In the data rows, 128 means zero.
In each game, the first row plays the second. By how much does the first row win? 15 means about a draw, 30 a big win and 0 a big loss. Wins can go round in a circle. Each row has two weighted sums of its numbers, A and B, taken from their middle values. A row wins by its A times the other's B, less its B times the other's A.
[111 165 129  95 127 129 114 148 161 138 150 131 107 134 112 104 104 148
 135 139 154 103]
[138 150 129 126 136 124 134  95 167 143 135 100  83 118 142 123  98  97
 153 144 148 123] 18
[182 151 103  96  71 117 130 129 122 128 131 135 118 130 139 126 127 127
  99 131 148 163]
[100 117 139 159 149 130 127 118 106  90  97 138 126 130 136 137 147 166
 124 136 146  94] 16
[140 100  97  99 131 144 140 116 111 112 136 167 137 134 147 123 108 102
  99 159 153 147]
[109 149 122 126 176 138 116 122  88 106 119 136 153 116 129 156 136 130
 100 144 141 108] 18
[140  94  68 120 107 135 117 116 134 138 130 144 142 138 160 139 113 129
 121  93 147 154]
[157 119 125 140 159 138 142 153 146 105  94 113 113 122 129 116 110  83
 103 170 137 150] 11
[127 122 121 142 185 160 140 156 120 112  85  99 152 129 131 130 111 149
 113 116 117  99]
[142 110 103 134 129 132 140 111 143 125 123 144  72 103 144 146 119  88
 134 157 152 143] 13
[ 92  68  87 141 146 108 137 147 114 128 156 164 133 127 126 113 132 144
 145 153 137 137]
[ 94 149 130  85 133 130 117 119 129 133  99 100 152 135 126 138 164 169
 138 150 121 101] 10
[123 160 122 138 179 147 126 145 125 140 154 127 112 111 117 128 131  98
 127  57 111 150]
[131 165 147 130 128 106  95  86 104 113 155 131 119 134 130 116 127 151
 132 153 148 149] 15
[129 159 146  97 103 156 121 144 107 137 159 118  79 126 108 127 157 145
 120 113 140 124]
[136 109 160 145 117 137 119 126 130 106  86 141 137 110 147 152 129 166
  94 138 122 104] 15
[131 126 105  95 148 159 128 137 106 117  98 102 173 147 144 139 119 133
  87 132 135 131]
[135 116  73 108 130 162 131 140  73 135 146 141 149 121 129 123 128 135
 107 123 144 159] 9
[ 82 101 156 127 115 147 121 136 128 135 119 106 173 142 137 137 136 132
 105 160 117  87]
[133 108  93  90 143 143 134 178 108 114 113 116 174 140 128 133 141 123
  96 150 121 134] 12
[160 115 107 124 165 135 128  83 125 133 177 141 112 108 131 109 125  85
 130 148 136 155]
[139  92  92 101 165 164 117 118 117 116 164 149 132 125 134 121 143 124
  95 155 120 147] 17
[147 157 116 124 137  97 118 125 101 125  94  97 117 139 139 131 109 118
 155 159 158 156]
[119 121 116 128 173 168 134 130 108 120 124  89  82 118 133 143 140 138
 125  98 134 161] 13
[143 123 116 163 164 123 133 128 152 145 120 132 135 129 132 106 106  88
  71 118 149 131]
[162 169 146 161 141  93 142 126 108 139 123 146  90 130 135 109 113 123
 113 122 114 116] 8
[130 132 160 162 102 111 130 144 133 124 122  99  82 134 127 113 122 175
 171 109 116 131]
[ 94 144 150 145 158 137 128 150 124 134 122  91  94 122 133 138 154 151
 121 133 108  78] 22
[127 158 148 126 108 122 141 124  96 111 108 135 173 111 105 138 160 144
 102 145 129 114]
[158 116 124 113 139 131 125 152 149 114  92 120  98 138 162 143 137  89
  96 145 113 136] 15
[140  87 108 145 107 118 121 111 120 128 120 130 121 116 162 161 129 115
 113 107 150 166]
[101 146 144 133 109  97 116 134 156 141 124 128 154 149 107 112 109 132
 165 111 150 104] 13
[174 119 115 154 155 117 134 122 143 112 130 139 115 145 141 122 106  61
 131 117 114 145]
[130 125 106  70 126 166 135 136 127 122 136 143 112 115 108 117 140 169
 159 131 124 140] 15
[123 137 131 112 141  96 113 112 165 121  94 168 129 116 143 121 107 120
 158 167 136 128]
[138 116 116 134 144 127 123 112 153 133 127 154 110 108 143 105  87 126
 159 180 123 129] 15
[144 138 137 131 125 106 133 114  73 114 169 138 163 140 139 120 132 117
 117 159  98 134]
[175 138 152 156 127  98 128 128 116 107 136 132  88 110 144 134 110 126
 139 152 119 123] 15
[114 134 105 117 137 171 148 125 122 146 136  74 131 155 116 127 146 111
 117 104 128 113]
[115 141 146 122 143 166 144 159 131 152 155 123 108 103 108 132 124 126
 103  98 114 101] 11
[111  82 115 143 160 141 129 144 112 133 155 128 152 162 121 109 139 124
  78 141 124 109]
[164 162 147 122  89 100 117 116 142 140 136 128 116 122 127 102 115 103
 131 170 144 144] 15
[115 111 142 110 130 161 122 112  87 126 105  87 140 145 121 128 138 138
 179 152 129 136]
[115  60  89 122 140 132 116 115 131 107 125 134 137 135 153 151 143 139
 137 145 139 130] 11
[134 165 146 128 166 158 135 121  84 109  99  98 128 123 118 144 139 130
 138  99 119 133]
[119 136 103 136 199 158 109 132 135 146 122 113 107 111 108 119 126 140
 122 110 142 138] 18
[ 85 137 147 130 113 118 128 157 144 134 104  81  99 116 117 137 134 150
 167 154 146 122]
[122 108 136 136 131 124 128 157  93 105  93 123 151 150 161 148 136 138
 105 115 109 120] 15
[122 125 136 104 128 152 128 117  70 117 138 111 147 111 114 122 142 157
 132 169 140 156]
[109 100 130 104 146 123 135 176 147 128 150 144 150 125 140 130  95  82
  92 123 136 152] 25
[116 135 132 107 117 143 141 142  85 125 136 133 187 115 123 143 120 144
 134 152 110  88]
[153 128  97  95 115 114 131 108 168 143 151 123 101  98 132 132 140 103
 124 154 144 159] 20
[125 130 113 116 111 132 120 114  83 114 134 128 143 143 158 161 151 158
 119 101 118 114]
[108 139 149 101  94 137 141 157 150 138  73  76 133 141 118 119 140 150
 141 128 132 131] 17
[ 82 134 172 132  95 160 136 144 137 139 139 121 101 128 112 124 127 160
 134 102 133  97]
[ 80 156 129 127 136 139 136 185 144 135 140 116 101 136 127 121 104 115
 133 111 147  90] 13
[127 100 131 139 138 127 134  87 115 108  82  96 161 163 134 124 138 145
 118 133 141 153]
[148 145 104 127 101  91 116 103 151 136 146 140 104 122 132 128 141  98
 155 104 139 187] 5
[120 100 127 149 107 133 161 125 140 116 141 136 122 122 103 114 109  94
 140 155 165 139]
[114 134 170 152  83 111 117 116 119 137  97 106 136 117 133 134 137 141
 126 185 140 104] 17
[119 125  93 114 148 148 127 149  70 132 155 142 133 112 134 149 161 119
 126 126 111 113]
[100 120 134 136 145 132 113 145 141 129 108 145 127 146 157 133 113  91
  81 132 154  99] 14
[130 141 163 148  81  85 128 129 118 101 125 158 124 117 128 125 134 143
 143 153 142 120]
[137 100 145 177 156 113 116 111 131 129 161 148 129 127 134 144 126  79
  87 100 121 141] 14
[ 79 137 133 125 134 138 117 127 111 143 149 126 140 127  99 133 171 159
 122 125 133  91]
[ 88 148 175 167 151 137 136 135 144 125 132 145 103 118 108 116 112 120
 126  99 135 108] 16
[103 146 162 146 108 115 116 115 146 120 101 122 110 125  99 128 134 139
 171 128 162 128]
[ 88 138 142 112 125 137 137 160 114 118 164 154 167 133  97 118 130 122
 136 144 116  94] 10
[ 93 121 153 129 163 153 136 144 147 136 142 172 136 102 113 118 123 119
 115 102 111 105]
[124 100 127 154 115 147 136 125 144 155 150 113  99 126 108 112 114 165
 175 116 105 119] 13
[101 123 114 121 143 142 131 178 111 135 126  83 126 138 110 135 165 166
 128 102 118 115]
[166 132 129 145 159 127 110  89  97 127  99 100 150 140 148 120 109 134
 121 161 124 135] 15
[ 86 135 166 130  69 121 139 162 130 141 119 140 121 139 126 141 118 120
 124  83 148 124]
[135 122 128 134 125 114 111 128 170 127 106 101 112 119 111 116 149 201
 149 119 136 128] 16
[ 73 119 151 145 149 163 145 125 102 133 127 113 137 131 107 132 144 137
 153  96 117 106]
[ 82 140 130 128 140 133 129 153 155 125 147 169 150 112 104 125 129 156
 118 117 122  81] 9
[120 148 165 150 132  91 109 132 123 118 119 135 151 143 131 137 121 126
 148 151 106  78]
[126 136 155 185 136 109 122 108 163 140  98 115 119 121 133 151 127 114
 120  82 115 122] 15
[117  75 109 135 149 137 120 130 123 110  97 134 130 134 157 146 100 141
 124 150 154 127]
[144 102 119 127 137 125 126 128 126 136 158 150 104 113 137 141 131 102
  65 103 144 181] 12
[ 99 142 193 147 145 136 122 146 145 114 109 119 111 127 135 141 126 123
  83 116 121 109]
[134 137 138 136 197 157 117 137 123 120 157 113 108 104 113 127 143 104
  95 122 121 139] 13
[143 122  70 116 148 130 134  76 144 132 158 158 137 133 130 123 151  98
 137  89 125 150]
[122 118 154 152 102 105 108 133 143 113 101 167 145 121 109 118 153 149
 100 131 148 139] 27
[161 124 118 117 117 119 130  77 166 120 154 117 112 128 141 125 123  81
 163 161 119 149]
[134  88 121 118 136 159 141 167 102 104 107 120 134 124 132 117 107 131
 114 157 155 150] 21
[185 130 103 129 109 105 132  86 149 129 134 127 107 119 145 138 127  89
 124 131 137 165]
[115 129 133 141 142 149 140 147 123 156 137  78 126 113  94 107 135 151
 148 115 118 139] 21
[146 173 159 133 152 122 122 106 126 112 121 127 127 134 127 106 117 106
 154 174 102 109]
[145 102  96 144 119 118 139 109 137 158 154 131 129 165 141 110 104 109
 111 141 125 101] 19
[147 172 170 137 126 110 126 103 135 124  83 109 132 141 134 117 107 103
 121 171 129 119]
[134 108  89 125 121 111 120  73 142 138 137 138 114 140 150 128 112 102
 169 159 146 142] 17
[157 121 150 169 116 136 138 117 146 139 143 109 106 135 143 114  98 130
  97  79 115 151]
[138 149 119 106 170 149 117 109  80 114 131 134 150 140 139 146 133  89
 142 132 105 126] 19
[127 168 123 125 131 137 135 105 132 123 137 116  88 128 104 115 124 114
 162 172 159 102]
[123 135 119 148 134 119 104 107 153 167 158 125 114 107 104 140 137 134
 136 119 139  97] 11
[ 99 106 112 127 131 105 131 144 147 145  98  92 116 121 135 139 162 165
 152 161 114 103]
[103 136 137 157 173 156 128 109  85 130 155 111 116 129 116 143 146 125
 113  78 129 129] 15
[ 94  95 112 117 157 118 125 173 109 136 110  85 145 125 127 132 127 151
 175 150 124 144]
[109 141 153 131 135 153 143 153 117 124 105 118 129 109  98 129 161 171
 118 110 115 103] 12
[168  94  87 137 156 149 131 119 128 115 117 153 134 119 138 123  92 110
 114 142 137 159]
[130 132 173 133 105  97 123 132  99 117 140 156 151 131 152 130 118 149
 125 110  95 133] 14
[ 91 127 119  73  89 119 143 149 142 139  99 139 141 127 142 131 129 168
 156 138 127 110]
[101 151 142 126  90  91 128 101 159 143 149 159 118 143 113 105 133 140
 148 110 141 126] 13
[166 147 127 150  99 108 133  80 119 140 137 116  79 128 150 124 134 162
 127 116 136 116]
[122 167 160 136 139 142 103 138 131 112 110 111 101 123 101 123 131 136
 151 110 159 134] 19
[147 122  94  86 123 130 142 157  78 117 132 113 132 129 134 131 154 178
 121 127 123 143]
[132 150 100 100 113 121 142 177 139 142 114 134 141 110 114 135 165 140
 128  94 100 122] 11
[138 130 126 158 161 110  90  80 130 135 136 150 135 118 123 139 138 117
 128 161 131 100]
[171 136 104 121 123 121 120  88 159 153 174 125 104 100 126 135 125 102
 128 142 125 142] 21
[114 162 159 113 124 133 123 122 100 142 168 162 159 134 114 112 134 130
 103 119 101 102]
[104  99  96 141 133 110 124 128 140 138 114 179 171 131 145 139 117 147
 134  82 121 108] 16
[124 118 110  96 120 118 124 172  94 113 103 131 177 138 128 121 156 146
 110 156 122 152]
[180 140  80 146 144 125 146  97 114 133 113 142 121 142 137 116 110  98
 134 114 114 160] 11
[153 149  89 102 135 130 138 141 117 124 117 163 150  96 114 118 118 121
 122 173 145 127]
[134 124 115 148 114 117 150 120 176 129  84 142 122 131 108 112 108 105
 180 133 138 126] 15
[ 76 127 135 142 124  99 108 147 164 145 148 143 143 139 134 126 127 134
 136 126 123  74]
[148 119 134 153 143 109 122 105 169 120 130 134  72 117 133 115 113 112
 132 159 155 132] 9
[127  78 121 120 127 122 132 148 106 130 121 105 171 116 139 141 100 134
 130 159 120 180]
[128 143 118 120 112 126 131 111 146 119 142 144  89 107 104 111 130 125
 175 146 162 154] 11
[109 137 139 150 106 138 145 128 133 114  86 103  94 142 121 119 121 155
 151 106 170 127]
[142 166 129 144 111  96 124  85 158 145 127 139  86 110 123 133 135 142
 148 130 140 101] 5
[ 93 139 129 133 150 146 129 155 143 158 166  92 109 125 114 111 107 110
 110 139 148 113]
[166 110 113 130 110 101 127 124 160 155 141  87 109 127 137 118 125 122
 149 129 108 173] 16
[135 113 115 102 171 141 127 153  81 116 117  97 155 143 136 127 121 118
 135 177 118 129]
[143 140 115 122 105 108 120  83 132 137 146 139  91 116 112 135 155 162
 180 111 138 132] 8
[106 130 125 126 162 156 134 125 112 130 127 117 117 112  96 121 148 161
 173 149 120  93]
[131 146 158 133 143 147 116 121 152 130 136 101  97 149 127  99  96 108
 127 107 152 142] 20
[168 139 146 150 146 148 129 142 119 117  88 108 109 106 116 148 136  86
 101 130 128 154]
[133 110 166 156 103 111 129  94 135 142 117 102 100 127 154 136 114 143
 111 102 139 168] 8
[111 162 143 123 132 160 144 129 122 116 145 126 139 132 117 136 124 153
 132  84 120  60]
[176 123  99  83 112 106 115 152 148 116 138 120 118 127 144 147 133 113
 126 144 120 163] 10
[111 152 119 104 122 111 121 153  94 131 154 136 144 117 123 149 162 158
 146 124 103  92]
[157 114 135 163 130 117 118 118 159 140  88  69 114 117 133 144 125 120
 125 133 130 159] 10
[130 125 176 148 150 121 123 151 112 107  80 106 141 140 151 125 104 130
 117 127 114 145]
[120 100 109 136 119 117 132 147 171 140 119 137 160 137 106 100 129 180
 139  92 117 122] 7
[159 137 139 155 146 110 110 126 106 104  99 120 127 128 154 136 108 100
 112 143 139 164]
[117 116 105 113  89 133 132 110 167 150 163 129 104 152 120 106 129 157
 165 107 133 105] 17
[100 136 150 104 107 144 138 195 150 128 130  98 129 122 110 109 123 149
 152 121 118 127]
[100 120 136 129  83 116 125 117 174 132 146 138  89 117 128 139 128 166
 163 111 147 104] 19
[143 101 131 135 125 136 159 141 164 118 104 161  87 143 129 109  96 117
 129 133 120 128]
[150 143 137 128  72  89 129 123 163 115 139 156 117 133 141 117 122 145
 154 140 112 105] 13
[114 120 106 111 105 132 160 130 149 135 107 127 108 137 133 111  91 122
 141 138 169 142]
[156 115  97 129 106 117 136  92 160 137 168 153 100 110 143 128 109 107
 117 117 144 165] 8
[187 130 102 143 114 124 163 118 151 127 132 126 100 120 117 110 121 107
 147 116 112 152]
[162 132  86 126 137 147 125 158 104 107 110 136 158 146 136 120 125 138
 101  75 134 143] 20
[135 106  85  89 119 117 118 150 110 133 167 139 138 133 122 130 161 182
 140 131 112 117]
[131 175 142 112 110 114 113 146 136 158 136 119 144 133 109 117 151 135
 127 134 100  89] 6
[140 109 113 105  65 122 147 137 104 105 118 139 128 140 162 142 142 149
 119 128 133 134]
[161 120 117 120  98 117 143 158 155 136 142 150 142 136 106 123 130 102
 135  74  98 157] 8
[136 124  98 108 140 139 135 164  91 116 125 127 180 118 123 147 118  92
 122 110 139 165]
[108 146 163 139  92 106 131 144 133 145 185 146 143 147 122 111 118 111
 111 110 115  95] 16
[ 95 161 150 140 166 146 133 146 142 138 101  87 118 136 140 134 121  86
  96 112 129 109]
[179 126  91 109 107 111 139 127 150 134 133 100  98 119 128 133 149 124
 127 106 129 184] 15
[107 109 163 151 155 113 129 143 100 148 176 131 109 109 115 122 135 153
 116 150 112 101]
[144 108 139 147  86 109 150 127 143 149 160 136  97 137 122  99 102 123
 142 106 127 163] 10
[104 100 127 113 105 169 153 102  81 129 138 128 136 141 149 122 112 133
 141 133 138 131]
[134 182 132 119 115 114 131 131 100 120 166 169 167 134 123 108 112 104
 120 131 114 117] 11
[156 174 151 165 149 110 120 124 105 111  71 120 137 135 143 123 122 130
 120 109 117 128]
[123  83 106 142 111 100 127 149 117 104 103 140 145 132 154 148 108 135
 151 159 139 135] 15
[120 113 109 121 162 144 138 186 119 107 111 131 113  97 118 128 127 112
 132 170 145 134]
[117 132 115 115 128 144 120 172 105 132 180 124  71 139 122 126 127 153
 166 119 110 116] 23
[ 99 143 118 108 122 141 127 118 162 137 115 146 100 140 149 124 129 152
 154 107 132  62]
[102 153 146 130 144 116 144 148 121 135 118 108 111 127 106 107 135 143
 132 185 139  81] 14
[107 137 152 105 142 180 141 143 105 118 112 120 158 149 121 124 115  95
 116 129 117 121]
[164 107 109 169 149 120 133 125 136 111 104 137 123 145 149 127 104 104
  98  89 137 156] 12
[132 153 128  91 102  88 110 143 153 127 133 138 138 131 140 152 150 107
  91 144 134 121]
[135 156 162 154 121 104 107 132 148 135 152 132 105 122  95 107 119 139
 145 108 145 131] 14
[105 109 119 138 158 100 110 137 119 104 141 153 175 103 116 127 135 144
 137 145 142 149]
[137 169 146 127 132 116 150 101 102 123 154 144 147 159 123 103 126 108
 113 131 104 104] 13
[133 120 174 138  92 111 124 138 127 118  91 122 151 152 151 149 133 113
 106 132 107 107]
[156 160 139 134 128 148 142  96 109 134 132  93  98 128  97 113 123 158
 161 118 131 130] 18
[114 115 146 100 123 126 120 154 133 132  75 114 112 109 139 142 148 155
 108 185 137 122]
[ 89 143 154 130 112 119 117 125 102 115  87 108 150 139 132 124 168 162
 144 155 121 126] 8
[ 89 144 168 137 100 137 126 125 131 130 128 117 108 132 110 118 114 177
 157 107 156 110]
[145 156 142 124 116 127 118  95 126 111 113 167 123 120 152 135 101 161
 159 117 114 104] 13
[142 157 133 121 130 134 144 146 124 104  99 127 136 121  89 107 140 104
 138 169 144 131]
[120 121 125 107 123 108 105 112 106 113 143 168 144 137 160 139 106 139
 148 161 125 114] 15
[113  90 109  96 130 141 116 148 147 140 152 156 171 129 141 136  96 146
 126 122 109 110]
[ 94 125 163 150 131 160 146 126 135 116 103 134 135 130 120 102 101 147
 156 134 121  98] 9
[ 93 134 112 127 126 141 140  94 162 145 110 137  84 132 140 140 120 123
 116 103 166 118]
[141 140 132 170 167 131 116 105 120 145 163  99 110 122 105 121 138  78
 129 124 122 155] 15
[144 139 133 118 182 138 122 153  80 111 106 123 164 126 110 120 142 127
 113 145 112 144]
[141 137 109 121 105 122 124 114 173 154 107 148 142 131 139 102  86 137
 127 119 144 124] 20
[123 177 134 141 124 129 147 145 145 130 113 114  85 107 104 122 110 128
 154 104 153 133]
[115 153 147 120 134 106 113 174 151 150 135 111 153 143 111 104 145 115
  95 121 116 117] 17
[124  90 117  94 115 109 104 130 125 111 123 135 126 156 152 136 135 162
 157 119 129 164]
[133 153 163 134 149 140 141 143 138 153 146 141 112 114 121 102 117  94
  91 125 100 117] 19
[108 138 152 166 136 107 119 113 106 105 164 153 141 115 127 134 137 160
 138 126 117  81]
[116 119 135 119 128 131 153 146 156 138 123  78 102 103 120 130 125  87
 132 157 148 161] 16
[167 114 105 142 112 120 137  95 120 115 115 165 131 144 138 114  86 133
 154 124 135 152]
[140 123 123  94 110 144 137 181 118 130  78 106 164 123 104 119 141 144
 123 152 131 136] 20
[151 135 155 156 135 126 128  88 164 143 140 143 104 109 117 118 105 116
 152 144 115  93]
[144 142 149 129 103 109 121 126 117 144 145 138 141 107 123 126 133 152
 153 168  93  82] 15
[150 165 146 154 133  77  93 115 132 126 126 128 148 137 128 122 116 138
 129 139 127 119]
[161 143  77 143 135 137 131  90 139 142 125 126 105 138 156 130 103 147
 117  86 133 121] 18
[126 177 164  97 112 114 111 132 139 137 133 157 156 117 109 124 136 110
  88 129 129 140]
[143 156 118 101 151 159 127 143 107 149 158 106 114 116 110 115 125 116
  86 119 148 153] 11
[112 143  90 119 152 129 139 125 158 129 135 149 131 110 100 101 134 147
 183 110 130 120]
[112 125 118 136 161 147 127 137 118 123 158 154 133 118 133 139 116 149
 148 116 107  51] 5
[162 121 114 129 130 135 148 147 123 146 108 105 144 126 131 139 144  87
  59 138 114 133]
[175 148  95 157 135 123 139 114 153 128 114 135 107 118 135 133 122  75
 121  81 128 159] 16
[114 145 122 110 154 160 135 125  97 112 113 137 176 110  99 130 148 122
 132 149 119 130]
[101 167 175 127 129 140 131 150 106 118 130 121 140 137 119 121 141 159
 123 108  99  88] 15
[167 133 141 143 113 123 132 114 110 109 121 137 132 138 165 142 103 143
  93 121 118 100]
[122 103 127  99  81 130 136 170 129 134 155 133 150 125 147 130 112 131
  69 138 146 131] 14
[126 134 136 150 127 114 128  96 100 148 125 100 153 125 140 130 148 159
 143 144  84 108]
[159 121 109 155 150 109 108  95 132 152 174 108 107 105 113 138 145 139
 120 114 131 143] 11
[128 154 131 137 123 147 146 160 165 120 119 113  68 104 115 129 145 139
 141 106 120 109]
[ 95 112 117 138 124 124 123 117 194 143 127 151 106 114 125 139 118 107
 154 136 145  95] 20
[156 162 121 107  68 112 135 147 140 126 150 108 118 144 123 100 139 141
 118 110 134 168]
[ 71 115 132 111 150 124 127 147 155 148 149 129  97 113 110 115 139 129
 132 155 155 121] 16
[136  82 108 122 130 146 144 107 144 142 143 110 123 103 107 119 141 119
 116 139 151 183]
[124 126 145 146 122  93 108  88 129 107 120 161 121 125 142 123 113 152
 174 144 134 147] 19
[113  97 137 143 175 156 126 145 136 142 124  90 126 108 105 134 139 151
 128 145 110 100]
[112 136 169 135 146 140 135  92 121 130 116 101 101 109 111 122 119 142
 179 164 129 131] 14
[106 149 149 121 131 127 104 113 100 146 162 137 166 135 118 137 156 133
 115 123 102  95]
[150 143 104 100 121 104 110 116 137 126 151 147 141 163 155 116 132 142
  89 105 122 135] 8
[122 122 127 145 152 138 145 105  60 119 119 108 146 142 138 133 130 140
 133  99 111 169]
[ 98 118 138 110  92 107 139 169 123 134 122  93 149 133 112 141 167 141
 140 155 122 107] 3
[116 122  88  82 121 114 123 152 113 124 177 143 145 125 119 118 152 181
 149 126 122 134]
[ 97 129 169 143 125  88  96 115 139 128 148 134 125 145 140 116 126 158
 141 138 129 107] 14
[114 127 137 105 138 131 119 146  83 112 131 121 151 138 127 150 174 130
  97 122 112 148]
[ 81 120 145 171 155 117 123 111 127 118 139 159 115 141 124 137 121 132
 154 106 138  79] 15
[141 138 165 142  95 127 145 108 115 103 137 171 114 112 131 115 108 124
 113 123 155 140]
[151 135 121 116 154 153 154 150  90 121 132  84 105 125 130 144 146 106
 115 142 106 123] 17
[153 115  85 135 161 145 128  89 111 137 137 120 122 119 126 148 160  87
 118 101 131 163]
[ 96 114 114 133 148 130 123 100 128 142 155  92 103 150 153 138 118 103
 138 158 150  97] 9
[121 116 135 128 125 124 122 140  82 103 133 154 178 134 134 145 145 160
 108  90 116 128]
[ 91  99 113 122 121 125 144 168 148 127 103 107  95 114 130 138 137 119
 125 149 167 153] 16
[133 142 108 117  97  83 125 117 132 138 174 111 127 147 132 123 136  74
 149 148 142 158]
[160 160 106 121 123 105 125 103 136 121 149 142 103 110 103 129 160 120
 167 118 121 162] 20
[120 122 143 152 149 145 139 124 119 107 115 109 139 138 136 132 133 123
 158 154  93  67]
[157 127  77 122 109 113 140 109 131 127 134 137 112 111 136 140 127  79
 151 141 146 180] 20
[164 154 113 152 104 102 143  95 140 135 155  99 126 120 125  97 119 128
 158 135 116 159]
[170 109  97 124 135 148 138 128 151 118  73 147 125 143 125 107  98 122
 122 140 134 157] 20
[ 95 129 137 110 152 159 144 167  94 114 142 136 140 134 115 123 141 103
 111 162 122  93]
[ 95 123 130  96 138 163 145 170  98 121 137 130 169 144 125 119 133 121
  96 120 118 115] 15
[110 140 156 142 106  93 107 100 116 134 130 131 167 122 143 143 144 157
 145 109 101 129]
[141 103 101 121 113 141 154 153 147 120 123 157  98 133 153 119 118 133
  85  85 140 145] 18
[131  87 104 135 150 163 137 159 118 124 135 130 135 116 118 128 164 153
  85  98 112 131]
[145  95 116 147 133 123 138  95 153 122 144 132  78 114 132 122 113  97
 155 170 147 151] 10
[ 83  96 116 121 126 161 138 116 121 144 139 138 141 126 132 154 130  94
  90 104 144 158]
[154 164 166 120  85 113 136 166 120 101 127 143 112 117 113 117 146 127
 118 140 126 134] 17
[152 128 142 132 129  91 100  98 141 124 145 146 127 131 124 125 128 143
 174 148  93 137]
[114 119 166 159 132 120 121 138 181 127 108 151 134 133 124 105 131 141
  91  96 108 130] 11
[150 140 120 116 112 165 160 140  98 117 116 129 128 111 143 130 105 133
 112  90 125 163]
[178 129 121 109 109 129 131 136 142  97  94 122  99 130 156 131 123 156
 105 134 142 128] 20
[119 130 149 163 127  98 117 152 180 132  75 120 137 122 124 143 141 124
 112 125 122  96]
[ 85  97 100 139 122 117 125 140  98 157 174 138 163 126 136 145 137 140
 108 102 133 115] 21
[156 134 155 119 100  90 100 151 160 122 122 143 156 144 125 126 121 104
 108 143 118 138]
[127 167 156 128 129 112 118 161 114 136 151 133 143 110  95 120 155 143
 127 109 102 119] 16
[143  64  99 114 125 135 140 140 146 128 115 170 135 122 140 128  93 113
 127 151 136 146]
[141 127 120 149 133 103 123 142  99 137 134 110 137 109 138 102  95 158
 126 172 149 144] 21
[115 112 136 155 152 124 114 133 149 125 132 160 156 148 126 118 120 129
 150 115  93  73]
[143 122  91 129 160 160 131 135  87 104 111 154 133 137 131 116 116 168
 128  94 128 144] 7
[123 126 113 102 107 113 106 129 121 132 144 133 164 158 150 144 161 127
 117 110  98 121]
[155 114 115 150 159 139 110 100 126 132 121 114  99 140 164 133 107 104
 120 105 124 166] 4
[126 103 133 136 124 123 129 125 111 144 168 114 160 134 145 124 152 157
 105 125  82  99]
[150  92 149 139 133 130 131 127 136  95  85 170 117 146 130 135 103 113
 127 131 146 120] 16
[128 138 147 139 109 111  98 143 133 121 133 118  99 113 102 133 126 156
 146 129 165 158]
[106 152 146 117 125 136 131 139 116 120  67  95 126 137 136 141 167 168
 109 113 125 114] 13
[143  85 103 117 116 122 123 132 124 117 151 125 120 152 159 113 115 151
 166 156 102 132]
[104  87 123 134 142 146 148 149 128 111 138 145 149 107 120 143 133  98
  86 164 142 114] 15
[101 129 145 109  73 109 123 135 120 144 140 124 153 124 103 124 131 137
 155 172 155 124]
[ 85 141 151 119 108 139 145 105 129 114  91 143 129 157 147 136 133 118
 131  82 148 114] 24
[ 83 122 142 116 112 136 116 118 151 142 118 107 108 117 113 141 146 103
 134 158 167 148]
[114 116 158 143 166 131 107 123 101 123 129  78 121 151 157 125 115 139
 117 134 126 141] 19
[171 134 114 152 114 103 138  86 155 130 149 141 118 131 138 111 107 130
 154 107  99 147]
[160 134 100 120 127 142 135 107 139 135 142 132 132 126 110 121 134  69
  99 114 140 194] 17
[133 135 140 145 151 129 126 131  87 106 135 128 166 146 133 139 156 122
  92 111  96 109]
[140 101 125 154 147 124 137 149  95 115 151 134 121 131 160 137 108  94
 118 165 106 104] 13
[122  95 117 112  70 121 132 136 158 121 112 141 132 114 154 157 109 128
 125 148 148 139]
[132 135 158 157 132 121 113  84 130 130 114 140 145 122 154 140 118  98
 136 157  99 102] 11
[129 112 123 134  95 110 118 112 137 140 176 142  99 123 157 156 141 133
  89  91 131 139]
[108 158 127 102 160 146 142 183 106 127 114 100 115 115 116 123 119 120
 115 173 135 127] 4
